(in the rows, 128 means zero)
D: 4 groups of rows, each row roughly a mix of its group's hidden directions:
D (116 x 10):
[[ 94 109 115 143 100 109 103 158 157 109]
 [169 133 130 122 130 146 135 121 187 142]
 [100 122 164 160 147 168 137 142 141 114]
 [160 151 123 106 153 128 132  98 109 171]
 [110 116 145 172  98 124  83 132 136 122]
 [143 150 135  80 139 109 160  95 117 132]
 [129 129 120  86  84 100 114 158 125 117]
 [137  83 146 118  96 130 102 140 165 135]
 [111 146 113 112 102 114  93 134 109 176]
 [142 104 159 115 135 100 161 120 160  98]
 [124 160  89 129 134 108 152 108 168 140]
 [166 120 127 127 133 113 159 119 182 117]
 [132 142 130 130  97 105  90 172 153 120]
 [129 164 115 159 168 119 155 122  99 125]
 [116 103 121 156  89 168 153 122 148 127]
 [106 154 142 119 134 124 153 100  94  87]
 [183 111 140 130 129 118 125  94 158 116]
 [151 119 134 100 148 153 105 110  88  98]
 [163  99 144 134 156 144 146 106 131  88]
 [127 136 152 124  94 120  81  89 134 117]
 [132 133 137  82 119 142 115 132  82  97]
 [129 136 136 126  80 125  79 132 154 113]
 [138 119 157 180 103 129 165 124 137 131]
 [117 130 140 112 166  93 142 113  81 130]
 [ 88 135 124 169 138 162 120 137  97 126]
 [142 169 127 116  97 166 113  95 124 121]
 [127 130 107 127 101 154  80 143 125 166]
 [106 131 181 130 153 134 156 151 136 107]
 [118 165  95 123  95 121  93 113 151 137]
 [159 138 149 142 146 116 187 121 119 136]
 [101 157 106 108  98 112 129  99 159 108]
 [136 109 161 129  99 113 176 110 128 153]
 [124 151 147  94  87  91 112 113 141 123]
 [164 147 148 112 139 164 144  97 100 138]
 [137 142 107  87 181 120 119 137 108 131]
 [159 124 164 109 137 162 133 112  88 134]
 [149 132 132 107 149 151 109  71 112 120]
 [107  80 157 148 109 141 114 149 150 117]
 [159  97 108 150 142 111 100 113 156 154]
 [138 143 104 103 124 105  93 113 132 175]
 [ 69 109 137 146 100 107 140 123 122 140]
 [167 134 132  87 136 110 138  84 137 125]
 [110 121 116 131  80 129 151 167 158 129]
 [ 92 159 128 113 136 152 134 153 104  90]
 [128  79 162 123 116 139 101 157 110 123]
 [149 143 134 106  73 137 119 117 161 114]
 [144 101 156  78 105 145 113 111 127 141]
 [122 125 165 100 107 151 124 107  94  96]
 [170 131 114 113 136 138 129  73 148 131]
 [163  88 132 141 163 142 122  94 117 129]
 [128  91 130 167 162 136 164 126 145 120]
 [118 103 121 109 153  76 115 136 121 161]
 [168 154 162 120 137 104 113  93 119 121]
 [118 143  96 121 103 111 101 164 101 156]
 [164 163 136  81 119 102 138 126 139 123]
 [112 153 142 149 168 132 171 126 117 102]
 [159 127 105 105 158 171 155 111 124 126]
 [169 105 129 116 115 124 130 116 184 131]
 [105 174 140 117 117 145 115 113  94 158]
 [134 139 144 104  95 121 115 105  96 172]
 [121 142 106  92 105 110 131 177 151 127]
 [ 91  98 122 149 100 132  96 152 102 131]
 [128 143 126 125 115 169  88 149 137 168]
 [157 144 144 144 141 141 113  75 130 156]
 [ 88 142 160 140 151 161 125 133  94 121]
 [150  86 150 139 146 137 169 112 127 106]
 [126 151 124  65 116 102 146 117 131 130]
 [146 166  92 128 147 114 131 107 138 169]
 [155 117 114 161 156 160 159 157 130 131]
 [113 112 154  82 104 118  99 112 103 119]
 [120 132 139 125 149  96 186 126 108 145]
 [122  96 152 160 149 134 137 166 103 107]
 [128 154 108 156  95 147  80 142 134 130]
 [135 181 142 123  92 113 127 114 159 136]
 [ 91 129 136 105  94 109  90  99 129 124]
 [172 129 119  99 118 101 138 129 172 137]
 [100 118 154 157 139  98 161 108 102 144]
 [107 118 113 165 116 173  94 134 123 145]
 [145 155  87 160 151 136 156 104 135 123]
 [ 99  95 157 120 102 127 109 146 115  90]
 [110  82 106 153  95 129  96 125 117 126]
 [126 119 153 146 146 146 181 123 134  93]
 [153 123 123  87 111 137 124 103 161 164]
 [117 108  99 127 105  93 109 158 143 162]
 [165 113 117 153 143 149 134 152 156 165]
 [140 148  99 155 125 132 140 170 166 146]
 [ 80 108 123 135 162 118 123 112  93 141]
 [106  77 108 142 145 122 149 164 124 123]
 [168 163 114 122 139 149 134 100 127 165]
 [132 116 136 178 166 123 152 151 110 139]
 [106 158 145 144 104 117 172 139 161 129]
 [132 170 113 128 103 105  98 133 168 139]
 [140  79 117 164 165 129 139 123 144 133]
 [119 158 111 149 112 105 113 135 173 159]
 [150 130  77 168 126 129 144 121 156 129]
 [102 137 150 112 131 156 148 124  72 129]
 [153  67 116 123 151 129 113 123 105 128]
 [ 88 128 115  99 103  88 110 117 145 113]
 [133 147  88 156 149 114 160 101 113 109]
 [ 93 118 146 122  91 131 108 133 121  80]
 [114 119 150 148 159 124 162 138  93  95]
 [154 132 116  93 117 166 154  92 139 121]
 [113 144 113 156 177 157 119 133 137  99]
 [119 156 104  97  95 119 110  95 156 135]
 [167  86 130 136 128 112 118  98 134 161]
 [166 112 122 128 120 150 119  99 178 137]
 [116 133 102  92 118 133  75 148 141 118]
 [129  75 128 136  91 126 102 138 156 130]
 [122 112 149 146 132 151 174 138 138  85]
 [125 150 157  88  97 136 137 118  87 125]
 [107 124 102 103 103 108  97 160 109 153]
 [120 110 128 141 145 146 187 101 111 140]
 [149 115 144 139 127 148 137 141 192 131]
 [123 121 114 110  92 115  90 163 117 157]
 [126 110 135 186 141 140  89 143 124 125]
 [164 172 109  93 139 117 135 112 129 148]]

the two rows of each list that fit no group, in list order (the others fit one group, some only roughly):
  * q791: [173 149 138 105 110 142 100 100 144 111]
  * q984: [124 136 142 160 119 122 150 102 145 182]
  * q748: [112 130 118 133 146 181 113 151 101 154]
  * q730: [117 129 164 106 133 169  93 116 101 140]
  * q71: [159 110 157 100 118 142 138 101  91 110]
  * q913: [124 157 141 104 101 152 136  89 117  94]
  * q398: [128 118  83 156 107 157  94 117 129 147]
  * q135: [126 103 131 160 139 142 146  81 145  97]
  * q637: [134  91 118 150 169 147 146 137 135  93]
  * q717: [153 118 141 182 112 147 149 152 147 127]
  * q685: [134 111  99 171 150 127 174 118 138 124]
  q748; q685
  * q57: [114 103 108 124  99 120  86  99 161 124]
  * q792: [126 129  95 109  92 111  88 106 128 154]
  * q648: [105 105 124 154 158  97 159 157 134 111]
  * q919: [127 153 121  80 114  92 107 156 138 124]
  * q166: [ 75 121 140 131 124  97  93 115 109 133]
  * q149: [116 163 119 128 118 128 117 186 122 154]
  * q937: [114 128 142 152 152 162 147 103 100 163]
  * q113: [122 134 104  66 112 145 124 104 137 122]
  * q346: [120  98 120 133 158 104 174 144 158 130]
  * q140: [174 135 134 149 108 153  99 141 157 109]
  * q579: [155 113 143  97 132 140 107 100  81 136]
  q57; q792
  * q14: [176 124 143 114 137 137  96  86 127 118]
  * q269: [157 117 165 115 127 137 163 110 125  87]
  * q818: [119 151 131  98  90 105 140 156 146  96]
  * q68: [149 136 142 125  89 176  94 126 130 136]
  * q750: [113 102 133 174 118 127  85 124 150 111]
  * q196: [143 100 107 163 135 139 142  85 149 106]
  * q154: [148 156 161  94 109 148 137 110 109  99]
  * q176: [163 132 125 129 122 112 125 128 181  90]
  * q208: [102 101 119 107 104  94 125 143 171 122]
  * q724: [ 96 132 124 153 149 105 166 138 125  88]
  * q314: [152 151 102 109 112 129 110 161 153 165]
  * q928: [101 137 114 144 104 124  94 147 113 175]
  q750; q928
  * q355: [168 154 141 117 109 157  97 109 134 153]
  * q482: [134 133  86 145 110  86 142 164 136 131]
  * q339: [111 172 129 148 161 140 161 156 120 127]
  * q559: [118 111 137 158 153 125 158  95 123  85]
  * q40: [ 82 115 118 129  82 117 132 157 146 133]
  * q536: [161 175 116 100 131 110 146 140 148 148]
  * q676: [124 122 141 167 143 179 127 107 153 117]
  * q783: [176 103 146 140 147 134 131  85 140 128]
  * q602: [166 124 134 110 101 103 128 125 169  98]
  * q776: [125  92 165 119 134 145 127  84 137 103]
  * q828: [135 121  82 133 162 126  97 125 153 157]
  q355; q828
  * q427: [127 102 153 153 125 147 159 162 162 146]
  * q925: [101 121 146 137  75 125 101 101 143 120]
  * q62: [ 87  99 110 144 161 148 140 121 101 143]
  * q82: [129 133 171 113 143 170 112  92 120 136]
  * q564: [110 113 105 113  88 159  92 129 152 122]
  * q566: [122 167 135 142 146 136 157 107  86 102]
  * q844: [107 155 149 146 133 145 179 131 142 101]
  * q272: [118  95 176 107 119 108 135 155 143 108]
  * q954: [114 122 130  96 125 142 111 136  66 137]
  * q91: [149  83 157 142 148 151 149 155 135 134]
  * q895: [113  75 120 151 106  97 130 137 124 102]
  * q373: [144 106 127 164 106 180 132 114 143 118]
  * q804: [118 137 120 163 105 180 113 155 122 117]
  * q465: [164 127 132 146  92 159 163 126 152 120]
  * q36: [135  90 165 101 106 106 124 145 157 119]
  q427; q804
  * q584: [174 134 147 110 134 141 113  81 127 110]
  * q209: [125 184 140 140 138 150 110  93 123 140]
  * q606: [109 140 137 159 110 155 139 138 124  74]
  * q816: [138 119 128 148 145 150 181 135 164 110]
  * q921: [113 108 136 168 156 147 123 151 160 101]
  * q347: [178  84 137 128 144 130 123  97 129 120]
  * q25: [111  97 119 137  95 147  79 132 114 145]
  * q706: [ 83 147 123 135 114  98 169 143 129 143]
  * q832: [143 172 133 102 126 146  86 108 112 114]
  * q385: [111 155 142  93 111 145 135 137  88  95]
  q921; q706
  * q554: [117 125 145 160  84 131 144 126 158  93]
  * q884: [113 138 105  84 137  97 132 171 131 136]
  * q821: [164 137 123 146 177 125 121 167 119 128]
  * q101: [164  90 112  99  94 116 133 150 141 132]
  * q37: [119  91 116  99 121 128 117 152  77 136]
  * q484: [127 145 135 158 151 187 128 114 147 135]
  * q258: [157 116 141 114 110 156  83 132 114 160]
  * q694: [161 107 157 110 124 137 159 104 118  91]
  * q820: [104 149 148 155 147 148 149 175 142 123]
  * q416: [158  87 149 120 157 128 133 144 113 164]
  * q563: [101 128 138 116 159 101  99  95  94 134]
  * q100: [101 130  94 134 148 138  86 141 105 158]
  * q863: [172 133 109 131 140 126  93 111 163 104]
  q554; q101
  * q393: [114 121 140 133  70 138 100  99 145 122]
  * q665: [154 138 129  82 109  94 126 150 148 150]
  * q405: [153  89 130 102 100  90 124 122 154 121]
  * q620: [111 131  96 184 129 162 120 133 122 129]
  * q691: [112 153 114 144 116 116 103 121 138 186]
  * q690: [106 175 113 149 123 118 116 136 174 129]
  * q193: [117  86 117 158 146 121 160 154 153 114]
  * q234: [111 166 145 109  84 118 135 126 120 164]
  * q546: [112 156 162 140 167 125 157 121  99 139]
  * q819: [157 134 124 111 130 164 104  81 140 147]
  * q742: [168 149 134 147 129 121 117 103 179 128]
  * q292: [107 105 133 179  93 140 142 148 144 130]
  * q104: [122 115 163  85 117 137 149  99 114 101]
  * q260: [156  90 139 135 137 158 143 112 149  89]
  q546; q260
  * q11: [121 160 149 184 118 107 134 140 127 110]
  * q400: [ 85 101 134 174 117 121 101 139 122 132]
  * q874: [161 119 133 104 107 115  95  99 110 162]
  * q2: [151 140 158 142 124 135 172 106 156 101]
  * q519: [ 76 110 113 115  83 138 136 122 138 129]
  * q377: [151 183 116 102 139 120 141 147 133 154]
  * q275: [106 138 123 147 160 103 170 133 115  94]
  * q488: [ 98 113 134 131  76 147 122  91 140 125]
  * q64: [125 148  87 100 123 133 119 152  81 127]
  * q887: [159 110 101 111 127 110  86 140 138  95]
  * q512: [149 140 133  91 106 138  92 136 142 169]
  q11; q64
  * q271: [128 144 126 117 136 131 186  97 153 107]
  * q987: [115 105 124 146 116 113  80 171 116 134]
  * q902: [111 104 159 112 120 138 163 121 132  81]
  * q994: [123 136 121 121 147  84  93 131  90 152]
  * q148: [142 156 122 140 152 146 183 103 130 122]
  * q857: [145 131 140 101 164 107 132 109  88 158]
  * q441: [149 190 114 133 110 115 124 116 151 135]
  * q74: [123 181 134 103 115 139  97 109 102 133]
  * q813: [122 100 143 134 141 110 153  87 116  86]
  * q137: [108 135  87 173 119 125 128 165 122 137]
  * q49: [101 116 127 153 168 119  92 139  95 137]
  * q388: [ 95 111 156 153  98  98 141 113 155 135]
  * q425: [ 93  94 119 173 136 149 153 132 119 137]
  * q793: [159 109 119 128 139 113 160  87 153 101]
  q441; q388
  * q761: [156 130 100 135 122 166 103  96 150 152]
  * q86: [139 134 114 165 174 149 105 111 154 122]
  * q344: [150 124 129 168 121 131 127 184 150 126]
  * q735: [115 117 146 170 148 150 158 135 159 104]
  * q334: [152  84 162 117 144 156 159 129 123 129]
  * q349: [146 123 122 127 170 102 128 131 101 175]
  * q276: [148 120 134 143 127 163 174 128 168 121]
  * q241: [171 116 128 120 113 103  93  98 141 154]
  * q305: [157 121 125 130 123 179 135  82 132 120]
  * q757: [120 143 100 143  85 141  94 141 161 120]
  * q453: [ 91 143 119 121 120 158  89 146 142  95]
  * q219: [130  95 130 170 154 141 112 149 106 158]
  * q777: [146 116 164 130 110 176 114 134 100 110]
  * q894: [130 140 113 129 100 151 147 115 186 117]
  * q206: [109 107 130 176 130 175 120 134 148 132]
  q453; q219
  * q907: [ 81 107 120 130  93 147 100 104 134 127]
  * q752: [109 138 158  96 122 109 123 174 102 137]
  * q726: [115 122 121 128 141  63 141 128  99 118]
  * q73: [101 170 105 130 148  93 133 106 107 114]
  * q248: [107 148 108 163 147 135 111 118 130 178]
  * q445: [100 112  95 132 125 143  92 172 137 123]
  * q434: [132  70 158  95 129 119 124 146 131 132]
  * q578: [169 140 123  95 119 137 108 135 156 165]
  * q549: [122 108 143 144 117 115 186 142 156 115]
  * q360: [145 147 158 125  79  99 108 121 148 120]
  * q244: [112 157 127 167  99 127 102 162 143 110]
  * q394: [109 102 112  96 127  81 115 125 150 152]
  q726; q244
  * q508: [140 109 111 131 106 140 125 144 189 147]
  * q390: [128 138 134 131 129 131 111 103 101 191]
  * q376: [142 138  92  76 121 155 137 144 145 120]
  * q43: [122 191 129 109 106 124 101 121 137 121]
  * q997: [108 111 118 176 173 149 141 131 132 132]
  * q414: [ 90  92 125 149 112 104 114 142  95 114]
  * q514: [100 171 140 160 129 138 147 114 140 162]
  * q93: [107 163 145  88 133 139 137 117 114  87]
  * q224: [ 83 116 126 149 147  96 137 162 111 144]
  * q591: [111 142 137 108 104 136  88 166 110 156]
  * q499: [177 124 149 128 116 121 157 144 164 110]
  q93; q499
  * q527: [ 95 117 100  90  95 145 104 138 145 121]
  * q526: [160 145 113 109 143 122 129 185 146 126]
  * q78: [107  86 129 123  94  94 110 155 116 120]
  * q156: [111 153  99 102 127  83 109 105 130 150]
  * q380: [103 120 127 151 149 100 163 169 117 145]
  * q970: [ 88 132 112 154 120 116 154 167 157 135]
  * q478: [102 107 113 146 108 100 145 162 147 161]
  * q870: [114 132 135 142  68 111 121 151 157 125]
  * q722: [ 92 159 107 142 143  94 151 118 122  98]
  * q798: [161 147 114 106 122 121  82 128 148  96]
  * q617: [ 81 133 112 114 109  97 119 123 101 159]
  * q340: [129 170  91 133 172 133 131 103 123 130]
  * q769: [134 117 134 150  88 168 100 153 146 113]
  q617; q340
  * q139: [168 139 133 138 149 171 114 102 126 156]
  * q990: [118 121 111 116 100  97 137 173 159 107]
  * q75: [126 132 133 142 128 121  71 144  86 141]
  * q878: [ 85 124 117 163 142 129 161 159 145 132]
  * q146: [113  84 162 126 107 101 134 155 140 108]
  * q313: [144 115 126 135 166 140 145  97  94 164]
  * q592: [ 91 111 143 110 147  87 149 123 105 104]
  * q80: [141 134 144 155 114 113 163 106 177 132]
  * q957: [169 125 169 121 110 127 149  88 128 132]
  * q539: [163 156 130  97 133 157 112 106 143 158]
  * q407: [115 148 129  98 111  90  95 164 141 123]
  * q466: [ 97 119 107 160 128  95 102 166 137 133]
  * q391: [120  71 115 141 152 127 132 137 103 157]
  q139; q313
  * q202: [ 93 135 109 131 150 108 117 162 119  84]
  * q297: [ 89 120  99 144 122 109 124 166 137 161]
  * q221: [ 97 126  88 177 122 141 121 148 113 126]
  * q159: [161 157 107  90 142 110 136 163 140 123]
  * q618: [149 121 142 123 138 167 112  73 142 132]
  * q88: [ 93 105 127 164 131 107 154 144 114  95]
  * q303: [103 160 141 138 132 137 162 145 154  87]
  * q491: [143 105 125 166 154 174 107 111 123 121]
  * q803: [ 93  98 136 180 111 136 104 126 126 134]
  * q991: [126 130 107  79 129 156 101  91 127 121]
  * q13: [124 144 124  81 119 111 101 124  85 146]
  * q800: [ 94 116 135 124 141 110 175  94 106 137]
  * q212: [153 141 106  99 152  82 116 137 155 131]
  q202; q212
  * q368: [132 159 144 103 123 135 112 174 140 164]
  * q42: [147 138 150 110  77  97 144 120 150 140]
  * q150: [119 112 131 150  82 165 105 116 150 111]
  * q849: [144 155 102 120 163 116 161 102 141 157]
  * q60: [136 182 109 116 119 129 110  92 111 144]
  * q941: [103 137  99 155 127 111 109 145 153 172]
  * q947: [163 125 127 135 130 164 180 109 135 129]
  * q103: [179 113 142 159 133 116 126  87 128 128]
  * q323: [115 116 191 109 105 118 122 144 117 118]
  * q764: [128  96 115 156 138 115 121 116 130 186]
  * q521: [156 112 136 112 119 120  96  93  99 163]
  q103; q323
  * q141: [122 161 114  95 103 116  99 155 139  98]
  * q506: [162 146 118 110 112 113  78 104 128 145]
  * q153: [118 135  90 140 115 163 111 138 140 174]
  * q278: [ 94 128 146 154 109 114 165 130 155  97]
  * q583: [111 172  94 137 145  90 122 113 114 137]
  * q904: [124 168 156 153 145 155 150  94 135 128]
  * q675: [142  89 133 134 103 157 126 154 171 132]
  * q866: [107 127 149 126 158 111 103  84  95 134]
  * q846: [124 103 143 130 144 148 135 102  79 161]
  * q736: [172 126  91 123 124 123 127  84 149 133]
  * q703: [148 115 122 125 153 107  99 141 108 180]
  * q401: [116 127 126 112 181 123 102 103  92 131]
  * q259: [ 85 113 104 144 141 119 127 178 121 135]
  * q374: [111 109  97 158 157 145 134 172 125 138]
  * q403: [126 141  97 128  95 134 120 128 186 137]
  q153; q278
  * q845: [ 99 137 126  87 141 100  90 107 110 124]
  * q217: [163 162 131  86 138 129 128 123 156 154]
  * q299: [123 101 110 156 113 121 152 179 143 114]
  * q952: [124 138 156 127  75 105 101 108 145 118]
  * q6: [103 105 169 140 138 170 121 103 123 113]
  * q682: [ 95 111 108 130 162 145 113 158  92 119]
  * q702: [156  98 146  99 120 139  91 130 117 163]
  * q336: [122 135 115 172 134 102 113 148 156 165]
  * q696: [112 167 131 105 125 146 126 147 118  76]
  * q999: [118 134 140  99  82 143  90 108 112 117]
  * q326: [176 131 137 121 149 141 108  93 136  95]
  * q426: [105 168 118 118 127 122 115 160  83 145]
  * q8: [152 157 138 111 124  86 154 165 140 130]
  * q79: [ 86 179 113 126 122 132 109 156 134 133]
  q299; q336
  * q623: [143 124 121 149 127 179 109  99 155 149]
  * q444: [103 141 109 160 128 115 157 143 157  89]
  * q266: [ 76 149 109 128 126 131 136 173 123 118]
  * q841: [144 124 108 119 104  77 140 165 144 132]
  * q998: [137 161 121 104 117 128  73 115 117 150]
  * q668: [168 123  99 113  94 117 116 112 131 165]
  * q634: [117 132 108 122 130 108 108 193 140 128]
  * q494: [127 109  87 130 127 101  99 166 156 129]
  * q178: [150 129 141  97 131 147 103  97  81 130]
  * q520: [135 121 173 111 134 160 145  91 125 101]
  * q809: [177 109 149 123 111 114 139  92 150 141]
  * q102: [131 125 149 166 140 152 119 153  83 107]
  q668; q520
  * q600: [ 96 120  86 101 142 131 129 172 128 134]
  * q110: [125 121  99 128 187 143 127 145 100 137]
  * q124: [109 126 157  90 115  97 118 162 101 129]
  * q94: [148  97 104 132 124 128 122  67 120 120]
  * q860: [167 115 144 132 134 180 156 120 138 138]
  * q914: [130 157 172  93 123 111 147 116  97 118]
  * q963: [104 148 158 128 152 109 162 163 108 113]
  * q505: [ 65 102 108 137 117 129 116 146 124 136]
  * q286: [ 98 119 149 149  77 118 100 109 139 124]
  * q958: [155 126 146 130 105 155 148  74 136 122]
  * q916: [135 111 125 160 184 155 120 110 120 120]
  * q433: [101 126 154 140  86 130 102 108  96 110]
  * q233: [130  89 128 119 106 108 125 124 101 178]
  * q185: [127 158 160 148 147 163 150  92 117 130]
  * q353: [134 183 123 149 138 153 138 108  98 119]
  q914; q433
